G: [-32   0  51  26  14  14   4 -21   7  28  56 -50  34   1 -13 -37  -2]
K: [-31   9 -28 -57  -4 -33  37  -4  32 -32 -29 -32 -20  66 -31 -15  16]
F: [-43 -35 -43 -42  14 -22   9 -16 -32 -40  93 -73 -32  27 -45 -54 -61]
S: [-18   2 -68 -58 -10 -37 -21 -32   0 -65 -67   1 -34  19  -3  30  49]
diff S: [-18   2 -68 -58 -10 -37 -21 -32   0 -65 -67   1 -34  19  -4  30  49]
15, [-3]
diff F: [-43 -35 -43 -42  14 -22   9 -16 -32 -39  93 -73 -32  27 -45 -54 -61]
10, [-40]
diff S: [-18   2 -68 -58 -10 -37 -22 -32   0 -65 -67   1 -34  19  -3  30  49]
7, [-21]
diff G: [-32  -1  51  26  14  14   4 -21   7  28  56 -50  34   1 -13 -37  -2]
2, [0]
diff K: [-31   9 -28 -57  -4 -33  37  -4  32 -32 -29 -33 -20  66 -31 -15  16]
12, [-32]

Q: [ 59  51  50 -25  64]
B: [76 54 43 28 32]
R: [ 89  47  16 -43  -8]
Z: [77  9 27 69 63]
C: [31 79 36 35 45]
diff Q: [ 59  51  50 -24  64]
4, [-25]
diff Z: [77  9 27 68 63]
4, [69]
diff C: [30 79 36 35 45]
1, [31]
diff C: [31 79 36 36 45]
4, [35]
diff Z: [78  9 27 69 63]
1, [77]
diff Z: [77  9 27 70 63]
4, [69]
diff B: [76 54 42 28 32]
3, [43]

